Where one turn sends some rows of the set: a few examples, then the rows asked:
Q_32: [-0.30 +1.71 -1.13 -1.28 -0.01 -0.59 -0.48 -0.49 +0.54 -1.21 -1.31 -0.02 -0.42 -1.68 +3.27 +0.23 -1.63 -3.30 +0.13 -0.63 +0.93 +0.08 +0.49 +0.46 +0.29 -0.57 -0.15 +1.69 -1.28 -0.63 -1.22 -0.44 +0.90 -0.08 +1.20 -0.33 -0.54 -1.44 -0.66 +1.58 -0.04 -0.02 +0.27 +1.17 -0.34]
Q_872: [-0.49 -0.03 +0.22 -1.75 -1.15 +0.35 -0.44 -0.44 +0.72 +0.30 -0.91 -0.78 +0.79 -0.69 -1.86 +1.70 +0.09 -0.54 -1.64 +0.07 -1.87 -1.81 -0.99 +0.02 +1.30 -0.76 -0.89 -0.61 +0.65 -1.77 +0.19 +0.17 +1.08 +1.19 -0.41 -2.76 +0.82 +0.96 -0.26 +1.13 -0.68 -0.75 +0.05 -0.53 -0.31]
Q_45: [-1.87 +1.22 -0.28 -0.99 +0.47 +0.12 +0.49 -0.43 -2.15 +0.49 -0.18 -0.80 +0.35 +0.07 +0.91 -0.49 -1.12 -0.56 +1.54 -0.29 -1.15 -1.36 -0.77 +0.40 +1.06 -1.69 +0.56 +1.31 -1.16 -2.19 -1.04 -0.07 -0.01 +0.27 +0.59 +0.11 -0.16 +0.57 -0.70 -1.66 -0.53 -1.36 +0.12 +0.88 +0.82]
Q_326: [-0.61 +1.76 -0.25 -0.74 -0.94 -0.11 -0.20 -0.57 +0.01 -0.12 +1.35 +0.07 -0.16 +0.02 +1.85 +0.65 -0.40 -2.23 +0.00 -1.22 -0.70 -1.34 +2.85 +0.85 -0.36 +0.60 +1.08 -1.24 +0.65 -0.89 -1.20 -0.01 +0.14 -1.09 +1.40 -0.11 +2.00 -0.47 -1.53 +0.56 -2.96 -0.16 -0.46 +0.57 -0.03]
Q_266: [+0.91 -1.92 +0.22 +0.22 -1.53 +0.08 +0.23 -1.22 -0.61 -0.26 -0.92 -0.04 +0.12 -0.54 +1.64 +0.03 -1.86 -1.23 -1.90 -0.26 -0.75 +0.99 +0.81 +0.32 -0.46 +0.86 +0.66 -0.12 +1.00 -0.73 +0.71 -1.47 +0.57 +0.12 +0.08 -0.68 +1.76 -1.99 -1.61 +0.13 -0.52 +1.61 -0.20 +1.34 -0.35]
Q_990: [+1.80 +2.32 -0.43 +0.48 -0.79 +0.05 -0.10 -0.66 -1.09 +0.56 -0.52 -0.66 +0.37 -0.55 -0.12 -0.25 +1.30 -0.10 +1.73 -0.96 -0.85 +0.77 +0.02 +0.77 +0.39 -0.21 -0.13 +0.45 -1.90 -1.10 -1.29 -0.30 -0.19 +0.18 +0.15 -2.21 +0.45 +0.64 +0.76 -1.51 -0.21 -1.90 +0.43 +0.44 +1.21]
Q_306: [+0.53 +0.49 -1.31 +0.31 -1.30 -1.42 +0.56 -0.04 +1.74 +0.51 -1.69 -0.62 -1.65 +0.79 +1.05 +1.14 -0.56 +1.41 +0.45 -0.20 -1.96 -0.48 +0.33 +0.72 -0.49 -1.42 -0.40 -1.15 +0.88 -1.14 -1.26 -0.03 +0.50 -1.14 +2.15 +0.89 -1.92 +1.33 -0.61 +0.53 +1.34 -0.75 -1.07 +1.82 +0.63]
Q_337: [+0.63 +0.78 -0.66 +0.19 -2.06 -1.07 -1.48 -2.47 +2.27 -0.43 -0.20 -2.02 +0.62 +0.71 +0.79 +0.08 +0.26 -0.09 -0.19 -0.50 -0.35 +0.74 -1.25 +2.02 +1.90 +0.91 -1.36 -0.08 +0.47 -1.27 +0.34 +0.27 -0.50 +1.96 +0.26 -0.14 -1.04 +1.42 -0.94 +0.94 -1.00 +0.17 +0.80 +0.79 -1.53]
Q_248: [+0.13 +0.03 -0.49 -0.14 -0.93 +0.19 +1.59 +0.78 +0.32 +0.73 -1.26 +2.44 +0.62 +0.32 +1.84 +1.38 +0.98 +0.26 +0.23 +0.18 -1.47 +1.22 +2.12 +1.46 -0.13 +0.84 +0.46 +0.10 -0.26 -0.80 +0.55 -0.99 -1.39 -0.64 +1.10 +0.24 +0.18 +0.14 -0.36 +0.07 -2.48 -1.07 -1.62 +0.32 -1.69]
Q_745: [+0.56 +0.25 -0.21 -0.02 -1.84 -1.89 -0.61 -1.51 +1.89 -0.72 +0.02 -1.72 -0.37 -0.63 +0.40 +1.66 +0.25 -1.66 -0.34 -0.31 -1.13 -0.31 -0.60 +0.40 +0.04 +1.58 -2.37 -1.76 +0.08 -0.49 -0.82 +0.61 +0.68 +1.83 -0.72 -1.20 -0.23 -1.37 -0.30 +1.14 -1.70 -0.16 -0.27 +0.77 -2.75]
Q_304: [+0.48 -2.54 +1.75 +0.65 -0.42 +1.11 +1.58 -0.36 -0.10 -0.18 -1.18 -0.54 -0.66 +1.79 +1.37 -0.41 -0.79 -0.71 -0.88 -0.96 -0.69 +0.37 -0.68 -0.01 -0.34 +1.35 +0.53 -0.97 +0.69 -1.00 -1.84 +0.27 -0.47 -0.73 +0.35 -0.55 -0.42 +0.43 -1.08 +0.38 -2.14 -1.23 +0.53 +2.65 -1.37]
Q_939: [-0.84 +1.68 -1.05 -0.45 +1.70 +0.33 +0.96 -0.17 +0.47 +0.47 -0.64 -1.31 -0.83 +0.10 +0.27 +0.65 -1.51 +0.10 -0.28 +0.18 -1.92 -1.06 -0.40 -0.82 +0.00 -0.81 -0.16 +0.05 +0.32 +0.20 +0.42 +0.21 -0.94 +2.17 +1.48 +1.18 +0.37 +1.18 -0.91 +0.39 -2.15 +0.79 -0.08 +1.03 +1.65]
Q_696: [-0.11 +0.88 -0.57 +0.34 -0.40 -1.85 -1.79 -1.68 -0.87 -0.01 -0.21 -0.07 -1.02 +0.23 +1.38 -0.15 -0.08 -2.12 -0.89 -0.55 +1.91 +0.79 +2.30 +1.38 +1.29 -1.41 +0.02 +0.40 -0.62 -0.93 -0.52 +0.06 +1.84 -0.56 +0.86 -1.30 -1.26 +0.61 +0.65 +1.01 -0.56 +0.51 +0.41 +1.24 -0.52]
Q_967: [+0.41 +1.97 +0.45 -1.24 -1.19 -1.36 +0.71 +0.30 -0.01 -0.79 +0.50 -0.02 +0.71 -0.49 +1.43 +1.65 -1.99 -0.69 -1.06 -0.64 -1.48 -3.37 +1.38 +0.09 -0.16 -0.98 -0.84 -0.03 -1.37 -0.79 -0.31 -0.20 -0.27 -0.92 +1.17 -1.70 +0.36 -0.33 -1.39 -1.20 -1.38 -1.25 -0.78 -0.26 -0.79]
Q_689: [+1.52 -0.17 +0.06 +1.12 -0.87 -0.10 +1.08 +0.22 -1.72 +1.94 -0.19 +0.85 -0.76 +0.09 +1.39 -0.11 -1.13 -1.81 -1.10 +0.50 -1.69 +0.97 -0.51 +0.43 -1.05 +0.19 -0.25 -2.14 -0.43 -1.01 -0.46 -0.97 +0.25 -1.20 +0.52 -0.13 +0.03 -1.63 -1.15 -0.31 -2.67 +0.36 -0.18 +1.10 -0.48]
Q_71: [+0.10 -2.80 -0.05 +0.36 +1.31 +0.09 +0.66 -0.95 +0.94 +0.26 -0.98 -0.41 -1.82 -0.02 +0.52 +0.71 -0.94 +0.20 +0.26 -0.02 -0.29 -0.62 -0.42 +0.62 +1.38 +1.53 +0.10 +0.42 +0.20 -1.06 -0.93 -0.29 -1.84 +1.30 +0.42 -0.38 -3.24 +0.31 +0.01 +0.12 -2.10 -0.69 -0.52 +0.75 -0.87]
Q_416: [-0.94 +0.60 -0.29 -0.57 +0.23 +0.49 -1.25 -2.12 +0.90 -0.17 -0.95 -2.03 +0.50 -0.27 -0.52 +0.63 +1.07 -1.74 +1.17 -0.14 +0.77 -0.61 +1.84 +0.50 +0.49 +0.57 -0.85 +0.11 -0.53 -1.70 -1.26 +0.37 +0.54 +2.00 +0.27 -2.62 +0.68 +0.06 +0.41 -0.19 -0.17 +0.04 -0.64 -1.76 -0.51]
Q_810: [+0.95 -0.08 -0.73 +0.61 -2.00 -0.56 +0.78 -0.50 +2.15 +1.18 -3.05 +0.55 -1.05 -0.03 +0.88 +1.57 -0.88 +0.00 -0.79 +0.04 -1.00 -0.18 +1.93 +0.26 -1.95 +0.12 +0.45 -1.52 +0.55 -1.63 -1.89 -1.17 +0.84 -0.69 +1.60 +0.70 -0.21 +0.30 -0.33 +1.21 +0.52 -0.71 -1.43 +0.45 -0.60]
Q_949: [+0.35 +0.01 +0.09 -0.12 +2.98 -1.02 +0.13 -0.94 +0.98 +0.84 -1.41 +0.85 +2.11 +0.20 +0.84 +1.20 -0.51 -0.38 -0.22 -0.45 -0.67 -0.25 -1.60 +0.56 -0.89 -0.35 +1.69 -0.07 -0.10 -0.91 -0.66 -0.22 -1.22 -0.87 +1.27 -0.51 -2.27 +0.11 -1.39 +0.17 -0.56 -0.16 -0.14 +0.84 -0.04]
Q_480: [+1.28 -0.74 +0.93 -0.51 -0.72 +1.74 -0.54 -0.22 +1.87 -0.36 -0.28 -1.74 -2.13 +0.62 +0.76 +0.99 -0.60 -0.64 -0.56 -0.93 -1.46 +0.25 -0.29 +0.83 +0.85 +1.20 -0.60 -0.51 +1.06 -1.51 -1.48 +0.38 -1.99 -0.01 -0.76 -1.35 -1.45 -1.02 -1.66 +2.00 -1.02 +0.37 +0.12 +0.13 -2.04]
Q_387: [-0.05 +0.54 +0.31 +0.46 +2.88 -0.07 +0.53 -1.23 +0.93 +0.65 -0.27 -0.86 +0.09 +0.20 +1.19 +0.77 -0.17 +0.09 -0.11 -0.11 -1.63 +0.89 -1.93 +0.05 -0.06 -1.99 -0.17 -0.47 -0.27 -1.15 -0.92 -0.28 +1.04 +2.10 +0.77 -0.74 -3.33 -0.38 +0.54 -0.27 -1.04 -0.90 -0.15 +0.54 -0.67]
Q_803: [+0.23 -0.34 -0.59 -0.35 -3.29 -0.54 +0.41 -0.66 +1.56 +0.52 -2.49 -0.11 -1.68 +0.46 +0.10 +1.23 -0.93 +0.32 +0.42 -0.17 -0.96 +0.14 +0.00 +0.47 -0.65 -0.14 -0.97 -1.25 -0.30 -1.04 -1.71 -0.20 +1.00 +1.73 +1.09 -0.58 -0.74 +0.88 -0.25 +1.33 +2.75 +0.00 -0.61 +0.99 -0.02]
Q_239: [+0.86 -1.45 +0.25 -0.92 -1.86 +0.58 -0.18 -0.76 +0.47 -0.05 -0.78 -0.09 +1.51 -1.34 +0.53 +0.49 +0.60 -0.15 -0.26 +0.68 -0.02 -0.67 +0.82 +0.28 -1.32 +0.13 -2.06 -0.27 +0.43 +0.95 -1.80 +1.05 -0.72 +1.40 -0.17 -2.06 +1.05 +0.68 -0.55 +1.11 +0.68 -1.16 +0.85 +0.79 -1.64]
Q_58: [+0.33 +1.92 +0.19 -0.05 +1.01 -0.39 +0.05 -0.60 +0.46 -0.14 +0.18 -0.37 +0.10 +0.40 +1.23 +0.94 -0.20 -1.58 -0.36 -0.28 -0.98 +0.07 +4.32 +0.46 -0.49 +0.90 -0.97 +0.15 -0.11 -1.05 -0.63 -0.39 +0.54 +3.95 +0.94 -0.46 +0.85 +0.31 +0.18 -0.24 -0.35 -0.18 -0.12 +0.68 -0.44]
Q_386: [-0.69 +2.17 +0.42 +0.17 -0.92 -1.54 -0.30 -0.81 -0.64 +0.08 -2.80 -1.37 +1.41 -0.33 +0.72 +0.69 -0.04 -4.09 -0.17 -0.68 +0.71 +0.71 +0.77 +0.62 +0.55 -1.22 -0.82 +0.77 -0.14 -1.66 -1.15 -0.70 -0.11 -1.27 +0.05 -0.64 -1.80 +0.43 -0.64 +0.45 -1.00 -0.32 -0.45 +0.85 -0.03]
Q_623: [-0.53 +1.33 +0.25 -0.50 +0.42 -1.03 -0.03 -0.26 +0.29 +0.15 -0.14 -1.88 -1.57 +0.48 +1.06 +1.11 -0.28 +2.59 -0.40 -0.58 -0.76 +0.93 +0.24 +0.27 -0.68 -2.85 -0.45 +1.26 +0.00 -1.15 -0.56 -0.09 -2.50 +1.43 +0.74 -0.63 -0.53 +0.24 -1.66 -0.40 -0.27 -0.44 -0.09 +1.09 -1.04]
Q_503: [+0.75 +0.57 -0.93 +0.48 +0.81 +0.02 -0.01 -0.71 +1.05 -0.07 -0.94 +0.94 -0.39 +0.24 +0.06 +0.83 +0.28 +0.40 +0.00 -0.38 -0.66 +0.84 +0.27 +0.25 +0.08 +1.53 +0.26 -1.48 -0.59 -1.58 -0.50 -0.03 +1.00 -1.13 +0.74 -0.73 +3.90 +0.39 +0.52 +0.70 -2.86 -0.17 -0.69 +1.00 -0.20]

Q_71 turns into Q_480
Q_810 turns into Q_306
Where do these go?
Q_939 turns into Q_872
Q_990 turns into Q_58
Q_386 turns into Q_696
Q_949 turns into Q_337
Q_326 turns into Q_45
Q_689 turns into Q_387
Q_239 turns into Q_248

